Where one turn sends some rows of the set: a few examples, then the rows asked:
sokun: [-23  29   8  16  -8   7  23   7  10  18  13  -7  20 -16  13   8]
Zuno: [  3 -21   7 -16   4   1 -14   6 -24 -44  -2  26  -6  12  -1  -4]
Senul: [ 18 -17   6  20  -8   3 -11   3   3  35 -15 -13  13  -1  21 -12]
sal: [  0 -12  -9 -16  -8   3   1   7   0  36   6   0  10  -4  34  36]
nalep: [ 19  -8  -6  18   2  14 -16  18   1  36 -21 -10   8 -11  11  -9]
papif: [-18  -5  30  -6  13  -7  -7  21 -23 -30  -8  22 -11  15   0  -5]
zavid: [ 2 10 -8  0 -8 -3  7 15 11 26  6 -1 -6 10 36 38]
dufuz: [ 15  -3  -5  18 -13  14   1  18   0  26 -21 -18  21   5  13 -22]
Beso: [ 12   5 -34   1 -11  12  15 -23   9   9  14 -18  10 -19  -1  14]
pago: [ -1 -14  22  -2 -12 -15   2   4 -12 -41  -9  17  -4  -4 -25  -7]
dufi: [ 10   5 -21   5 -16  12   2 -31  11   0  27 -10   4 -26  -5   0]
sel: [-15   0  10 -22  -2 -12   2   9 -27 -36   8  24  -4   0 -24  -7]
Tas: [ 23 -13   7  17 -18  -1 -10  16   6  17 -27 -17  11   2  13 -19]
Talig: [-12 -11   8 -17  20 -16  -9  16 -23 -43  -2  11  -8   9  -3  11]
Gemup: [-29  26  -4   5  15   2  14  10   4  32  -2  -7  15 -19   7   0]
rudus: [  4  -9 -11 -20 -10  11 -12  18   0  18  18   3   8   3  35  40]
kor: [  6 -26  11 -16  -4   7 -14  16 -15 -47  -3  25  -3  -3  -2   8]
tigeg: [-37  27  10  -6   2  -6  25  14  11  13  -3 -14   9  -3  18  -8]
Ked: [-11  -3  10 -17   3 -11   5  -7 -17 -37  12  27 -14  -6 -18  18]
nusu: [-31  17   4  -7   4  10  24   1   7  27  -2 -11  16 -16  25  -9]
kat: [-12  -9   9 -18   8 -13   1  -6 -21 -45   5  27   6   2 -13   1]
mebav: [ 13 -21   3 -18  -1   7 -13   7 -20 -37  -1  27 -24   0  -8  11]
saza: [  8   2 -20 -15  -2  13  -4  18  -9  27   5  -3   2   6  30  41]
bokag: [-18 -14  20 -20   4 -13  -2  12 -28 -35  -2  11 -13  18 -12   4]
Gosun: [ 22  -3   3  25 -16  26 -12  20   4  23  -5 -10   5   1  27  -6]
vov: [-26  24  -1   6  -2   0  25  14   2  26  -3 -15  25   6  14  -9]
kel: [ 12  17 -28   8 -10  11  10 -27   3  13  11 -14   5 -22  -9   7]
dida: [ -3  -8  25   1   0  -1   1   8 -18 -40 -16  18   0 -10 -20 -17]
riza: [  1 -14   3 -10  10  -9  -7   3 -21 -51  -7   7  -7  -9 -18  -7]
golu: [ -4 -19  14 -15  -6  -1   2   4 -25 -43 -11   8  -7  -1 -23 -10]
patep: [-28  35  -2   2  10   3  22  10  -2  24  -3 -12  16   0  18  -2]
Sura: [  4 -16   9 -19  -6  -5 -15  20 -31 -32   0  24 -10  11 -15 -11]
Pib: [  8  -4 -28 -12  -4  11   0   9  -1  24  11 -10   4   9  29  38]
Zilo: [ -1   2 -17 -12   4   4  -7  19   0  42   5   5  -1  -1  24  34]
livos: [  9   1 -20   2 -10  14   8 -31  12  22  15 -13  -5 -22   5  -5]
lur: [ 26  -3  -3  22  -9  12 -10  13  -5  24 -27 -14  20  -2  12 -14]
pize: [ 12  10 -27   4  -6  13   5 -17   9  26   3  -6  -1 -34 -10   1]
Tikir: [-19  -7  20 -21   1  -3  -2  24 -15 -36  -3  20 -22  17   1  -3]
dega: [ 20  10 -20  13 -22  16  17 -14  22   8  -1 -12  -1 -27   7   4]
zosef: [-16  -4  13  -7   7 -11  -4  -5 -10 -45  21  22 -10   5 -13   5]

sokun turns into dega
sal turns into nusu
Now find these:
kor turns into Tikir
Ked turns into dida
Zuno turns into bokag
dufi turns into Tas
Pib turns into vov
riza turns into Sura
kel turns into lur
pize turns into nalep

Where one turn sends some rows of the set: a few examples, then the rows asked:
bag: [ 12  26  14   9 -29  25 -16 -16  -8  -9  37 -31 -20  19  -9  13  -7]
Pep: [-32   6  -3  21  32  23 -14   5 -12  -3  37 -43 -36  13  12  11  -6]
suz: [  6  35  16 -25  28  19  -6   5  -5   2  37 -22 -39  14  -6   9   7]
Tezed: [-28  11 -26  -4  28 -18   4  16  -6  10  13 -39 -27  28  -6 -19  24]
nor: [ 12  22 -27  -7 -18  -9 -33  18   0   4   5 -27 -28 -23  -9  20   6]
votat: [ -1  29  23  11   8  -8  29 -22  -3  25  21 -42 -21   8  10  11  18]
pubi: [-11  32   4 -27  32  17 -15   4  -5  -1  43 -22 -32  15 -11  14  -3]
Vamef: [-14  22 -14   4  32 -16 -18  19  -4  27  17 -51 -37  32 -12 -14   9]
rep: [-36  -3   3  11  -3 -24 -20   0  21  -9  38 -48  -2 -13  19 -15 -14]
bebop: [-27  16 -20 -10  28 -11   8   8  15  15  17 -46 -32  27  -8 -19  21]
miti: [-11   9  10 -13   7  -9 -18 -39  27   5  17 -14 -15 -10 -11 -15  33]
bip: [  6  14  14  20 -12 -23  -6  13 -27   2  33  -7 -42 -10  -7  -2 -22]
soban: [ -6 -13  -5 -35  16   4 -31 -15  -6 -15  24 -32   3   8  -7  11  10]
pog: [ 10   7  12  18   5  13 -56   0 -21   0  35 -41 -12  16   8   6 -16]
vuza: [-37  -7  -2  15  10 -16 -22   5  23   1  38 -48  -4 -12  14 -30  -3]
nepok: [ -7  22   7  34 -16 -20 -17   5 -22   7  46 -16 -46  -9 -15  -7 -10]
Bavuz: [ 14  10   0   6   5  10 -61   4 -26  -3  29 -45 -13   5   7  -5 -10]
Zike: [  0  19  15   7   6 -10  28 -26 -19  30  13 -34 -34  14  15  10   4]
Besok: [  0  -6   5   8 -14 -10 -36 -38  20   4  12 -26  -8 -17  -2 -12  29]
kitaz: [ -5   2   6  -7 -22  -2 -26 -28  16   3 -12 -30 -19 -19  -1 -19  25]
ralus: [-33  16  -1  29 -10  -6  -8  -6  28   3  45 -49 -10   2  14 -21 -15]
Nemul: [ 22  20  19  -8   2 -21  21 -24  -2  23  29 -29 -12  11  -7  14  14]
Zabaz: [ -7   3  14  -1 -11   0 -42 -30  14  11  -6 -24 -12 -20   5 -10  25]
gimup: [ -2  -1  16  -2 -19 -15 -37 -33  22   9   6 -26 -10   0  -5 -10  33]
biru: [-29  17 -25 -13  15 -10   5  11   2  12   3 -45 -31  34   6 -24   4]
Ravo: [-29  -4   4  19  -2 -21 -18   6  14   0  36 -49   8  -2  26 -28  -5]
dez: [-29  11  -2  25  33  24 -24  -8 -17  -5  40 -33 -25   8  18   2 -10]
Lat: [  3  -2  -4 -30  24   2 -36   3  -9 -16  27 -26   5  14  -5  10   3]
fave: [ -4   6 -12   0   6  22  -9 -34   5 -27  25 -20  -3  19  20  -2   8]
guk: [  0  12 -35   3  18 -15 -41  15  -4  11  18 -42 -15 -27  -9  14  16]
Dum: [-39  -6   9  10  -6 -11 -14  -3   9   8  17 -56 -10 -18  20 -31 -14]
movaf: [  6  27  16  17   2  -8  30 -25  -3  28  31 -39 -31  15   5  -2  13]
Pekuf: [  1  27  16  29 -11 -22  -9  12 -27  -1  39 -19 -35   0 -17 -19 -14]
Difep: [ 10  14 -17 -15 -13 -16 -25  26  -5   5   4 -37 -26 -33 -13  10   5]
zuviz: [ 13  33   9   0 -17  25 -18 -24   5  -6  36 -26 -25  29  -2  16  -6]
gid: [ 13  31 -34 -10 -11 -18 -31  11 -11   9  16 -46 -19 -17 -14  20  10]
leze: [-27  18 -22  -3  28 -13  -7  14  13   3   4 -43 -38  30  -1 -19  22]
zafi: [ 10  17   7  32 -10 -25 -12  15 -26  11  45 -26 -38  -3 -19  -7 -13]
teru: [ 12   9  -4  44 -21 -22 -18  -3 -13 -10  38 -16 -23  -2  -7 -17 -12]
kip: [  2  30   6   6   5 -11  31 -29  -9  24  31 -28 -29   1  12   5  20]
zapav: [  7   8  18  30 -16 -20  -8  11 -26   7  20 -24 -48 -15  -4 -10 -15]
bub: [ 25  18 -28 -11  -9 -21 -33  10  -1  10  19 -33 -21 -20 -20  14  18]
givan: [  1   2  12  -1  -8 -18 -41 -45   8   3   6 -22 -18 -12  -3 -12  29]
vopo: [  6  18   9   0  -8 -12  34 -20  -6  23   7 -41 -41   8  11   5   6]
tuvuf: [ -9   1  -7   2   7  17  -9 -31  11 -28  33 -24 -17  16  31 -15   1]
tupak: [ 12  28 -22 -15  -8 -20 -43  18   5  17  23 -40 -27 -18 -10  16  13]
zaku: [-43  -1  11  -1  -3 -11 -18   4  15   2  24 -44   3  -8  16 -29 -15]
fepe: [-29   8 -13 -19  19 -18   6  16   0  12   3 -48 -41  18  -4 -27   2]

kitaz turns into Difep
Ravo turns into gimup
fave turns into Lat
Now find these:
bip turns into Zike
gid turns into Pekuf
soban turns into Bavuz
vuza turns into Besok
Vamef turns into ralus

